In the data rows, the value 128 means zero.
Some points, one per row:
[137 119 128 141 138 149 122 123 148 160 136 157 135 142 142 148 142 148 151 121 140 118 124 127]
[134 148 129 141 132 136 136 137 134 120 141 126 135 135 134 135 136 130 129 146 128 137 140 139]
[ 82  95 104  63  73  69  84 102  66  68  95  69  84  82  78  80  73  83 117  90  74 110 113  86]
[131 141 128 134 136 141 132 132 127 137 139 135 124 127 133 134 142 135 137 134 133 147 147 122]
[136 124 122 148 138 139 120 126 142 156 136 150 126 141 142 138 140 148 160 118 149 152 120 122]
[ 77  69 116  80  84  89  72 112  79 100  75  97  81  85  87  66  95  63 103  69  83 104 114  80]
[137 124 136 139 138 138 136 138 130 148 135 146 134 142 135 126 135 133 130 126 133 126 136 133]
[131 129 125 123 108 113 121 123 123 123 134 122 122 120 113 131 123 125 130 128 121 121 119 123]
[132 148 132 133 137 126 139 129 127 130 135 121 139 135 131 129 136 141 137 138 136 140 135 138]
[197 188 143 191 165 158 196 151 187 149 198 155 196 188 185 197 192 197 161 200 189 145 151 204]
[123 126 117 131 121 115 128 121 125 112 125 109 120 122 121 132 121 129 124 128 122 125 130 129]
[130 138 149 127 124 123 138 132 135 135 133 130 135 132 137 140 133 133 138 135 136 135 126 140]
[143 160 119 140 125 123 150 127 149 119 141 121 139 135 135 139 139 147 123 157 148 129 122 139]
[ 66  68  70  78  89  94  78 119  83 103  76 101  75  88  87  61  84  83 104  72  95 112 111  82]
[136 131 140 134 138 137 125 135 141 146 135 136 131 135 140 136 134 127 148 123 130 131 128 136]
[120 131 119 123 122 123 122 124 121 128 113 121 106 130 133 121 130 123 126 124 126 129 126 112]
[139 120 124 141 137 136 161 128 149 123 139 125 150 149 138 145 149 141 120 151 141 117 122 155]
[188 158 151 187 193 206 156 147 190 199 185 196 167 199 198 192 196 189 188 149 196 185 142 156]
[142 157 151 147 123 122 138 119 148 123 140 119 142 135 126 150 134 140 127 150 137 120 124 139]
[133 123 123 149 140 138 121 125 141 156 138 149 128 141 141 136 141 149 161 119 148 152 120 122]
[199 190 142 189 165 159 196 149 187 150 199 155 197 188 184 195 191 195 158 199 190 145 152 205]
[140 157 152 146 122 121 140 119 148 124 140 119 142 135 128 149 134 141 126 149 135 123 124 137]
[187 158 160 194 194 199 163 146 196 185 188 189 187 196 206 186 198 190 142 156 199 149 151 184]
[147 123 121 148 150 156 126 129 141 150 138 160 134 139 138 149 140 140 120 122 143 125 122 136]
[133 135 136 127 139 136 123 129 134 136 134 137 136 133 133 134 127 137 148 128 141 147 132 124]
[136 130 141 135 136 137 126 136 142 147 135 138 133 136 139 135 134 127 147 123 127 129 130 138]
[124 125 118 131 121 115 126 121 125 112 122 107 122 123 121 133 124 128 125 129 123 125 129 129]
[143 151 127 148 134 126 156 121 141 118 139 122 138 137 136 141 150 140 118 159 148 123 126 149]
Here are 22 more points, each followed by its number:
[135 123 123 148 137 140 120 125 139 154 136 151 126 143 144 136 140 147 161 120 148 151 121 122] 0
[130 125 124 124 106 112 121 124 125 125 133 123 122 121 113 129 123 125 131 131 121 121 120 124] 1
[133 146 127 141 131 137 139 135 133 122 141 124 134 137 134 131 137 131 130 147 127 135 138 138] 2
[196 188 142 190 166 157 196 150 189 150 199 154 196 188 184 196 192 195 158 198 190 146 150 204] 3
[139 157 151 149 120 122 138 118 148 121 141 119 141 134 127 148 135 139 128 150 138 122 125 142] 4
[133 150 129 141 131 137 137 138 134 122 140 124 136 136 133 133 136 127 130 148 128 135 140 136] 5
[136 150 128 142 131 136 139 136 133 122 139 125 135 134 133 133 136 130 131 148 128 135 139 138] 6
[135 135 136 126 142 136 122 126 135 137 133 136 137 134 136 135 129 137 146 130 142 148 133 125] 7
[135 149 128 142 132 138 138 135 135 124 139 124 135 134 135 132 137 129 132 147 129 135 140 138] 8
[198 186 149 194 183 165 198 150 190 156 198 157 204 191 188 199 189 195 148 190 187 159 146 194] 9
[124 127 119 131 119 115 126 120 126 114 124 107 121 121 122 132 122 129 123 127 122 124 131 130] 10
[123 125 120 130 120 115 126 121 125 112 123 105 122 120 121 134 123 128 125 129 124 125 129 128] 11
[141 133 134 127 132 132 147 140 140 127 135 137 136 136 135 134 126 134 122 149 135 131 135 138] 12
[136 130 137 133 137 135 125 137 141 148 135 136 132 135 141 136 130 128 147 124 129 131 127 134] 13
[135 126 125 148 140 140 118 120 148 149 126 139 121 140 140 135 149 136 156 122 140 160 152 121] 14
[ 75  69 118  83  86  92  72 112  80 100  74  96  83  83  87  67  93  62 104  67  85 105 111  80] 15
[ 81 117 111  66  84  87  70 105  61  91  79  84  72  85  92  74  80  74  97  70  82 100 106  69] 16
[189 155 158 196 196 199 166 144 196 185 193 189 188 195 204 187 197 191 142 157 198 148 152 184] 17
[135 127 126 149 140 138 119 118 147 151 125 139 122 138 142 135 147 137 156 124 141 160 150 121] 18
[133 130 139 134 137 138 125 136 142 149 133 136 132 133 139 136 132 127 147 122 128 132 127 137] 19
[190 156 157 196 196 199 168 144 196 186 192 190 189 196 204 185 200 189 142 156 198 147 150 184] 20
[138 120 128 139 140 150 120 124 147 160 136 156 135 142 139 149 141 149 151 121 142 120 127 126] 21
Which of these numbered points is nearest to each point below, ignoring the 2 directions in which the first points spread most? Its number follows each.
[ 81 118 111  67  85  87  69 103  62  90  80  84  70  84  93  73  81  74  95  70  82 101 103  71] > 16
[139 118 121 141 136 137 160 127 149 122 140 126 151 148 138 141 147 140 121 151 142 117 124 157] > 20
[ 86 103 112  80  83  79  96 113  81  69  87  72  87  76  74  95  65  83  68  99  63  68 117  89] > 17
[ 86 105 113  86  74  82  99 119  81  72  85  79  90  68  74  86  62  94  68 105  82  69  68  96] > 21
[122 124 121 123 123 121 114 120 126 127 121 128 114 134 124 122 128 122 128 123 130 126 124 106] > 11
[139 132 134 128 133 133 149 139 141 125 136 136 138 136 137 135 128 134 122 148 134 132 136 140] > 12
[121 126 122 122 124 121 113 120 125 127 121 129 114 133 124 119 131 123 128 126 131 126 125 104] > 11
[135 136 135 127 141 136 122 129 135 137 132 137 137 132 133 135 129 138 148 131 142 147 132 124] > 7
[193 143 149 199 189 184 188 147 195 156 204 165 194 190 193 198 187 198 154 185 191 149 159 200] > 17
[ 73  69 118  83  86  91  72 113  81 101  73  97  80  85  88  65  94  62 105  69  83 105 111  79] > 15
[137 131 140 134 137 138 125 136 139 146 133 138 133 134 142 135 132 127 147 121 127 132 127 134] > 13
